In the rows, zero is written as 100.
name the system of each run:
seq 1, N (8 x 20):
[[87, 91, 89, 73, 107, 116, 92, 91, 129, 99, 110, 87, 111, 112, 103, 108, 126, 103, 94, 79],
[108, 101, 94, 115, 105, 108, 113, 105, 82, 92, 79, 92, 93, 106, 91, 124, 78, 82, 139, 95],
[103, 97, 115, 93, 71, 76, 91, 107, 73, 118, 98, 105, 105, 80, 114, 74, 97, 89, 77, 102],
[85, 101, 108, 107, 114, 82, 112, 99, 143, 73, 116, 101, 118, 99, 93, 107, 119, 114, 90, 97],
[107, 83, 80, 115, 114, 124, 112, 102, 90, 109, 86, 110, 73, 116, 111, 109, 114, 111, 130, 107],
[105, 96, 81, 90, 70, 103, 71, 91, 78, 125, 91, 79, 114, 90, 91, 93, 80, 103, 91, 78],
[95, 127, 131, 117, 98, 67, 118, 98, 115, 80, 113, 110, 125, 95, 84, 95, 77, 96, 97, 122],
[94, 93, 101, 89, 120, 110, 112, 100, 113, 107, 106, 130, 88, 123, 130, 86, 142, 107, 97, 121]]
seq 2, W (8 x 20):
[[91, 96, 94, 83, 104, 116, 94, 97, 108, 96, 97, 85, 104, 102, 97, 119, 113, 94, 104, 78],
[107, 106, 99, 116, 103, 91, 102, 108, 82, 88, 85, 100, 96, 96, 91, 109, 78, 84, 113, 105],
[100, 92, 112, 96, 88, 88, 102, 109, 93, 106, 109, 104, 87, 83, 111, 83, 108, 99, 80, 104],
[89, 97, 92, 107, 117, 102, 101, 98, 121, 83, 104, 103, 103, 102, 95, 113, 121, 120, 97, 94],
[110, 95, 79, 111, 103, 114, 99, 97, 86, 107, 88, 100, 86, 110, 98, 103, 89, 103, 119, 104],
[101, 107, 107, 88, 83, 100, 86, 96, 95, 109, 111, 88, 99, 86, 90, 90, 84, 101, 80, 97],
[90, 120, 119, 104, 117, 92, 108, 99, 116, 82, 111, 117, 106, 104, 96, 102, 107, 105, 91, 118],
[104, 88, 83, 90, 114, 118, 101, 101, 101, 107, 92, 106, 86, 122, 117, 98, 118, 94, 112, 102]]
seq 3, R (8 x 20):
[[88, 113, 92, 85, 113, 148, 78, 89, 80, 110, 90, 102, 87, 103, 91, 129, 116, 113, 104, 88],
[115, 114, 88, 112, 99, 72, 76, 104, 90, 85, 90, 95, 110, 97, 83, 85, 59, 83, 84, 108],
[95, 108, 139, 86, 101, 105, 126, 101, 119, 100, 134, 105, 76, 95, 104, 89, 105, 98, 86, 121],
[87, 104, 81, 94, 136, 123, 78, 100, 104, 78, 86, 109, 96, 109, 99, 128, 131, 103, 95, 89],
[128, 88, 77, 108, 99, 96, 91, 109, 87, 93, 90, 77, 70, 98, 89, 90, 58, 79, 103, 99],
[89, 121, 144, 84, 83, 111, 103, 96, 92, 108, 126, 95, 89, 71, 87, 103, 92, 107, 77, 105],
[87, 113, 98, 115, 139, 85, 87, 106, 119, 60, 98, 126, 106, 101, 95, 108, 124, 109, 77, 111],
[123, 73, 64, 98, 117, 121, 100, 107, 108, 98, 102, 87, 47, 115, 105, 90, 94, 93, 105, 104]]
seq 4, J (8 x 20):
[[97, 114, 106, 91, 100, 97, 59, 110, 60, 103, 89, 127, 88, 78, 108, 87, 116, 100, 55, 107],
[110, 93, 81, 104, 117, 81, 100, 99, 156, 69, 124, 81, 95, 108, 82, 84, 85, 104, 81, 103],
[96, 116, 117, 97, 118, 151, 116, 93, 87, 107, 107, 110, 59, 106, 93, 126, 105, 112, 119, 117],
[106, 116, 85, 86, 104, 96, 48, 105, 73, 92, 84, 97, 100, 90, 91, 93, 83, 77, 63, 93],
[104, 115, 128, 101, 109, 82, 129, 101, 142, 73, 134, 92, 94, 101, 84, 90, 76, 89, 94, 121],
[87, 105, 114, 83, 128, 138, 96, 104, 91, 96, 104, 120, 62, 97, 110, 117, 140, 105, 87, 106],
[116, 95, 66, 104, 117, 98, 66, 110, 97, 70, 85, 78, 77, 95, 78, 107, 73, 78, 85, 84],
[104, 121, 146, 101, 89, 104, 126, 99, 100, 96, 131, 90, 76, 78, 78, 99, 63, 96, 95, 119]]
seq 5, U (8 x 20):
[[91, 104, 101, 94, 94, 88, 83, 102, 95, 92, 91, 94, 122, 88, 94, 109, 104, 93, 89, 82],
[107, 91, 97, 123, 106, 81, 119, 110, 107, 88, 99, 110, 93, 104, 107, 93, 100, 101, 110, 114],
[94, 91, 96, 87, 93, 123, 96, 93, 94, 118, 104, 96, 89, 97, 104, 104, 117, 116, 98, 90],
[100, 108, 89, 113, 100, 90, 91, 96, 102, 88, 91, 92, 119, 99, 81, 110, 82, 100, 105, 94],
[104, 104, 113, 107, 94, 91, 113, 102, 92, 108, 108, 115, 92, 102, 109, 81, 95, 100, 100, 123],
[88, 101, 97, 82, 103, 109, 89, 93, 112, 103, 105, 100, 113, 106, 104, 102, 122, 108, 88, 90],
[106, 102, 86, 110, 112, 103, 107, 100, 103, 88, 89, 95, 101, 114, 94, 112, 87, 89, 124, 102],
[104, 99, 113, 91, 82, 102, 102, 103, 77, 118, 100, 99, 88, 92, 108, 90, 92, 88, 98, 103]]
seq 6, N (8 x 20):
[[89, 102, 139, 108, 82, 87, 111, 108, 102, 86, 121, 84, 88, 52, 79, 113, 93, 112, 78, 88],
[90, 106, 95, 130, 134, 93, 92, 108, 99, 72, 95, 140, 86, 92, 100, 107, 132, 129, 81, 119],
[118, 75, 53, 97, 110, 126, 79, 94, 113, 106, 110, 83, 60, 108, 93, 86, 97, 124, 86, 96],
[100, 133, 114, 99, 88, 130, 88, 83, 82, 108, 109, 87, 96, 87, 61, 116, 60, 113, 100, 101],
[100, 140, 120, 94, 120, 83, 78, 103, 91, 83, 103, 134, 104, 106, 101, 79, 92, 80, 65, 137],
[102, 91, 97, 64, 133, 125, 103, 101, 143, 84, 127, 90, 64, 119, 108, 95, 121, 86, 83, 103],
[100, 103, 96, 87, 112, 152, 92, 103, 72, 98, 83, 76, 64, 94, 83, 147, 93, 83, 124, 74],
[111, 112, 112, 106, 88, 71, 67, 120, 55, 86, 85, 97, 89, 63, 89, 90, 67, 69, 65, 98]]
seq 7, S (8 x 20):
[[118, 76, 75, 130, 102, 68, 93, 123, 72, 90, 72, 119, 83, 92, 117, 83, 104, 92, 96, 107],
[104, 70, 95, 107, 68, 98, 110, 98, 105, 117, 120, 75, 84, 71, 91, 92, 95, 133, 94, 82],
[88, 124, 100, 132, 97, 94, 99, 84, 96, 100, 96, 122, 134, 102, 82, 110, 94, 139, 111, 115],
[111, 95, 76, 92, 98, 97, 92, 91, 101, 125, 101, 117, 106, 129, 120, 60, 100, 103, 97, 123],
[96, 95, 96, 77, 91, 126, 114, 83, 120, 115, 110, 72, 111, 118, 95, 113, 95, 99, 127, 82],
[96, 126, 115, 100, 100, 93, 101, 98, 76, 99, 76, 110, 131, 113, 100, 114, 85, 68, 125, 104],
[103, 85, 109, 81, 86, 70, 106, 113, 104, 104, 101, 97, 109, 100, 127, 75, 110, 70, 87, 98],
[90, 78, 102, 112, 101, 96, 129, 107, 116, 88, 96, 89, 103, 93, 103, 125, 122, 107, 125, 78]]
seq 8, S (8 x 20):
[[94, 107, 98, 115, 118, 93, 106, 104, 98, 85, 83, 119, 111, 112, 106, 111, 112, 95, 114, 108],
[112, 78, 86, 92, 90, 102, 93, 109, 87, 111, 93, 89, 79, 96, 112, 89, 100, 87, 98, 91],
[94, 104, 112, 108, 88, 94, 108, 96, 105, 94, 107, 85, 110, 83, 81, 115, 88, 109, 103, 89],
[96, 111, 106, 116, 104, 82, 102, 101, 92, 98, 94, 129, 112, 104, 108, 89, 108, 107, 96, 121],
[105, 77, 77, 90, 100, 108, 98, 97, 113, 110, 106, 94, 90, 110, 110, 89, 115, 110, 99, 93],
[101, 107, 96, 107, 98, 114, 105, 93, 94, 99, 94, 86, 103, 102, 83, 123, 81, 102, 125, 93],
[100, 118, 116, 95, 89, 84, 92, 100, 81, 108, 96, 113, 116, 99, 105, 83, 89, 85, 89, 114],
[93, 89, 102, 91, 102, 90, 112, 99, 130, 95, 115, 100, 111, 109, 111, 91, 121, 104, 95, 98]]
seq 9, W (8 x 20):
[[105, 116, 106, 103, 116, 105, 113, 107, 78, 87, 72, 104, 106, 123, 100, 122, 80, 55, 146, 105],
[107, 80, 114, 81, 73, 79, 98, 120, 74, 112, 92, 87, 89, 78, 122, 81, 99, 62, 86, 85],
[82, 91, 115, 122, 107, 73, 117, 112, 124, 67, 104, 98, 112, 75, 91, 122, 123, 111, 95, 84],
[106, 78, 73, 136, 105, 101, 107, 107, 80, 106, 78, 121, 84, 103, 113, 102, 117, 123, 122, 107],
[106, 84, 72, 98, 73, 101, 76, 88, 100, 121, 107, 75, 104, 88, 87, 85, 86, 125, 82, 81],
[91, 136, 125, 119, 97, 93, 110, 85, 112, 93, 119, 114, 121, 96, 76, 101, 81, 125, 97, 126],
[98, 106, 95, 83, 111, 110, 98, 93, 101, 120, 103, 131, 104, 133, 128, 76, 126, 101, 96, 127],
[101, 93, 80, 72, 103, 118, 97, 87, 126, 102, 99, 66, 114, 123, 96, 111, 94, 80, 119, 75]]
seq 10, J (8 x 20):
[[109, 88, 83, 121, 107, 79, 103, 112, 103, 77, 84, 92, 100, 97, 93, 107, 88, 88, 112, 92],
[101, 93, 120, 99, 78, 105, 119, 103, 88, 117, 113, 94, 81, 85, 103, 95, 94, 104, 104, 103],
[88, 104, 92, 103, 102, 92, 79, 96, 104, 94, 98, 108, 119, 90, 94, 103, 118, 123, 79, 92],
[111, 94, 84, 120, 111, 94, 112, 101, 110, 93, 101, 108, 90, 114, 100, 92, 92, 108, 113, 118],
[99, 102, 99, 80, 91, 127, 93, 89, 87, 124, 103, 93, 94, 105, 100, 101, 99, 102, 104, 96],
[95, 120, 101, 104, 103, 84, 88, 95, 100, 87, 91, 105, 131, 103, 90, 105, 91, 92, 98, 101],
[104, 96, 112, 98, 103, 92, 121, 107, 108, 100, 106, 112, 92, 111, 117, 85, 107, 88, 106, 118],
[94, 88, 88, 84, 103, 119, 92, 98, 101, 102, 95, 87, 96, 102, 103, 116, 118, 98, 103, 78]]
seq 11, U (8 x 20):
[[100, 108, 102, 90, 101, 111, 95, 99, 77, 116, 92, 117, 94, 111, 115, 92, 105, 90, 103, 114],
[100, 94, 94, 83, 96, 90, 92, 99, 114, 95, 101, 83, 115, 103, 100, 96, 98, 85, 92, 86],
[98, 101, 114, 113, 103, 96, 125, 107, 97, 93, 94, 105, 98, 102, 104, 113, 101, 92, 124, 106],
[100, 89, 88, 94, 93, 103, 84, 103, 80, 112, 89, 103, 95, 94, 111, 96, 114, 100, 92, 91],
[102, 91, 93, 111, 95, 85, 108, 99, 116, 90, 103, 85, 110, 94, 90, 103, 92, 105, 105, 91],
[95, 105, 109, 112, 97, 105, 110, 97, 86, 110, 99, 116, 97, 99, 104, 101, 104, 114, 110, 113],
[99, 99, 83, 92, 98, 100, 79, 92, 102, 106, 98, 99, 112, 106, 100, 90, 104, 107, 87, 95],
[102, 105, 104, 105, 100, 98, 118, 95, 112, 96, 105, 96, 107, 111, 95, 102, 87, 97, 117, 108]]
seq 12, R (8 x 20):
[[87, 118, 124, 108, 88, 93, 120, 93, 92, 104, 95, 107, 133, 102, 98, 115, 96, 100, 124, 104],
[98, 87, 96, 103, 96, 75, 106, 109, 95, 105, 88, 120, 119, 110, 128, 85, 124, 92, 102, 106],
[101, 73, 84, 92, 88, 103, 115, 95, 116, 110, 99, 78, 111, 111, 108, 105, 109, 102, 125, 79],
[96, 102, 107, 116, 77, 98, 112, 97, 70, 117, 81, 101, 121, 95, 100, 116, 92, 103, 131, 93],
[94, 94, 108, 107, 76, 63, 103, 101, 96, 113, 98, 115, 135, 95, 118, 76, 111, 106, 91, 104],
[92, 83, 94, 105, 100, 95, 129, 93, 132, 104, 106, 102, 122, 119, 112, 102, 125, 118, 124, 97],
[102, 89, 77, 107, 89, 112, 104, 94, 74, 125, 72, 103, 116, 117, 113, 110, 105, 103, 140, 90],
[100, 101, 103, 99, 58, 74, 101, 93, 86, 127, 92, 93, 143, 99, 106, 82, 83, 95, 106, 94]]

runs to name:
seq 13 (2 x 20):
[[94, 113, 103, 101, 123, 126, 98, 100, 92, 87, 95, 104, 79, 100, 88, 127, 104, 100, 108, 102],
[112, 98, 88, 94, 101, 101, 74, 109, 79, 99, 91, 96, 76, 90, 97, 90, 88, 84, 79, 100]]
 : N
seq 14 (2 x 20):
[[111, 86, 104, 89, 108, 96, 95, 118, 101, 88, 114, 94, 51, 81, 105, 83, 100, 83, 69, 105],
[91, 104, 100, 95, 118, 126, 87, 98, 114, 78, 112, 83, 71, 82, 73, 128, 103, 114, 83, 83]]
 : R
seq 15 (2 x 20):
[[93, 109, 119, 86, 80, 68, 111, 92, 115, 108, 105, 100, 150, 112, 112, 82, 95, 81, 102, 103],
[87, 96, 115, 100, 95, 86, 133, 100, 106, 108, 89, 110, 138, 118, 123, 109, 123, 88, 138, 98]]
 : W
seq 16 (2 x 20):
[[99, 91, 101, 96, 106, 128, 108, 107, 73, 111, 85, 106, 71, 101, 115, 117, 119, 92, 121, 96],
[105, 94, 87, 99, 82, 82, 77, 105, 87, 97, 88, 77, 113, 82, 89, 98, 78, 87, 88, 77]]
 : J
seq 17 (2 x 20):
[[87, 92, 101, 61, 98, 130, 90, 99, 76, 129, 88, 106, 98, 112, 131, 106, 140, 85, 104, 86],
[105, 90, 82, 103, 98, 79, 91, 108, 106, 74, 80, 66, 121, 94, 84, 115, 76, 69, 113, 66]]
 : N
seq 18 (2 x 20):
[[85, 85, 115, 127, 75, 86, 120, 99, 99, 105, 110, 100, 112, 66, 93, 111, 114, 143, 102, 88],
[102, 95, 66, 138, 103, 81, 89, 95, 95, 102, 84, 128, 121, 111, 103, 86, 107, 135, 104, 115]]
 : S
seq 19 (2 x 20):
[[90, 113, 99, 91, 101, 105, 94, 89, 90, 117, 91, 120, 128, 120, 114, 96, 117, 102, 108, 107],
[106, 93, 85, 91, 98, 89, 103, 96, 116, 99, 94, 86, 119, 121, 106, 92, 90, 78, 116, 94]]
 : N
seq 20 (2 x 20):
[[79, 98, 112, 106, 111, 110, 108, 111, 80, 86, 76, 107, 103, 86, 104, 146, 133, 95, 122, 77],
[122, 69, 62, 124, 95, 79, 82, 117, 78, 93, 78, 94, 76, 85, 103, 86, 89, 97, 93, 92]]
 : U
seq 21 (2 x 20):
[[108, 99, 103, 86, 84, 77, 96, 95, 116, 112, 119, 97, 107, 106, 109, 58, 87, 94, 76, 115],
[84, 101, 111, 96, 109, 118, 128, 90, 127, 101, 110, 102, 111, 115, 103, 119, 125, 117, 125, 97]]
 : S
seq 22 (2 x 20):
[[109, 101, 105, 73, 98, 102, 98, 104, 85, 121, 102, 114, 86, 119, 129, 69, 104, 72, 92, 122],
[88, 92, 105, 72, 100, 100, 104, 100, 125, 91, 102, 76, 119, 104, 102, 116, 115, 76, 104, 71]]
 : U
seq 23 (2 x 20):
[[90, 88, 101, 94, 90, 115, 137, 86, 124, 114, 104, 83, 127, 121, 105, 120, 110, 106, 149, 84],
[92, 98, 97, 110, 84, 92, 97, 105, 49, 119, 58, 118, 128, 101, 120, 113, 113, 90, 129, 90]]
 : J
seq 24 (2 x 20):
[[93, 127, 115, 96, 97, 106, 105, 88, 90, 106, 94, 107, 126, 115, 95, 111, 87, 90, 120, 109],
[102, 102, 108, 84, 92, 80, 101, 105, 94, 106, 93, 107, 117, 111, 121, 82, 102, 71, 97, 107]]
 : W
seq 25 (2 x 20):
[[102, 76, 90, 85, 105, 109, 109, 104, 115, 104, 106, 94, 85, 109, 117, 95, 124, 96, 103, 92],
[99, 96, 89, 108, 99, 113, 98, 99, 87, 95, 84, 84, 100, 94, 85, 130, 92, 100, 121, 79]]
 : J
seq 26 (2 x 20):
[[104, 105, 107, 103, 98, 87, 107, 109, 80, 97, 82, 108, 107, 106, 111, 100, 93, 71, 117, 105],
[100, 79, 101, 91, 87, 86, 104, 109, 98, 107, 99, 97, 99, 93, 119, 89, 117, 91, 93, 91]]
 : U
seq 27 (2 x 20):
[[95, 107, 104, 96, 116, 98, 111, 99, 124, 77, 102, 91, 111, 111, 92, 116, 100, 83, 113, 95],
[102, 96, 111, 98, 102, 108, 110, 113, 76, 101, 89, 104, 75, 94, 111, 108, 106, 80, 110, 102]]
 : J
seq 28 (2 x 20):
[[97, 103, 105, 116, 96, 107, 104, 93, 107, 100, 120, 99, 85, 82, 82, 101, 94, 135, 88, 108],
[94, 125, 97, 104, 114, 110, 81, 87, 104, 94, 108, 114, 103, 102, 83, 101, 97, 123, 82, 115]]
 : U
seq 29 (2 x 20):
[[96, 89, 96, 103, 101, 63, 97, 115, 95, 92, 78, 117, 126, 105, 125, 89, 122, 77, 98, 97],
[105, 60, 82, 104, 94, 103, 125, 105, 114, 109, 98, 88, 89, 109, 118, 102, 121, 106, 125, 85]]
 : U
seq 30 (2 x 20):
[[104, 90, 85, 126, 95, 92, 106, 97, 104, 99, 103, 101, 99, 95, 91, 97, 93, 127, 106, 103],
[97, 105, 98, 103, 92, 109, 98, 88, 93, 120, 106, 113, 103, 105, 100, 89, 102, 124, 99, 113]]
 : R
seq 31 (2 x 20):
[[108, 92, 93, 127, 103, 99, 115, 101, 99, 103, 106, 116, 80, 101, 103, 88, 99, 126, 107, 121],
[94, 104, 84, 89, 93, 119, 78, 82, 100, 121, 105, 100, 111, 106, 95, 95, 107, 126, 89, 96]]
 : N
seq 32 (2 x 20):
[[91, 104, 113, 80, 85, 109, 102, 88, 106, 116, 114, 91, 112, 99, 99, 98, 103, 104, 97, 93],
[94, 113, 100, 110, 115, 92, 102, 100, 100, 84, 86, 110, 118, 112, 98, 112, 101, 89, 114, 104]]
 : N
seq 33 (2 x 20):
[[90, 82, 89, 100, 90, 93, 95, 99, 108, 102, 97, 94, 116, 92, 103, 105, 122, 116, 96, 78],
[109, 96, 87, 127, 101, 88, 111, 103, 96, 91, 88, 102, 102, 104, 95, 104, 84, 102, 123, 107]]
 : S
seq 34 (2 x 20):
[[86, 81, 105, 82, 90, 99, 108, 101, 117, 103, 105, 88, 113, 96, 112, 108, 130, 100, 100, 76],
[99, 88, 86, 130, 105, 91, 111, 108, 89, 88, 77, 102, 103, 95, 99, 122, 106, 107, 127, 89]]
 : J
seq 35 (2 x 20):
[[114, 93, 63, 111, 113, 98, 85, 102, 106, 75, 79, 69, 100, 105, 75, 118, 67, 80, 119, 76],
[107, 108, 141, 103, 72, 98, 118, 108, 63, 117, 113, 102, 72, 71, 100, 88, 74, 94, 95, 118]]
 : R
seq 36 (2 x 20):
[[105, 77, 100, 78, 92, 115, 114, 108, 89, 116, 96, 88, 77, 104, 122, 100, 114, 78, 117, 89],
[92, 96, 99, 105, 87, 90, 93, 102, 91, 92, 87, 81, 121, 80, 86, 123, 96, 97, 106, 71]]
 : J
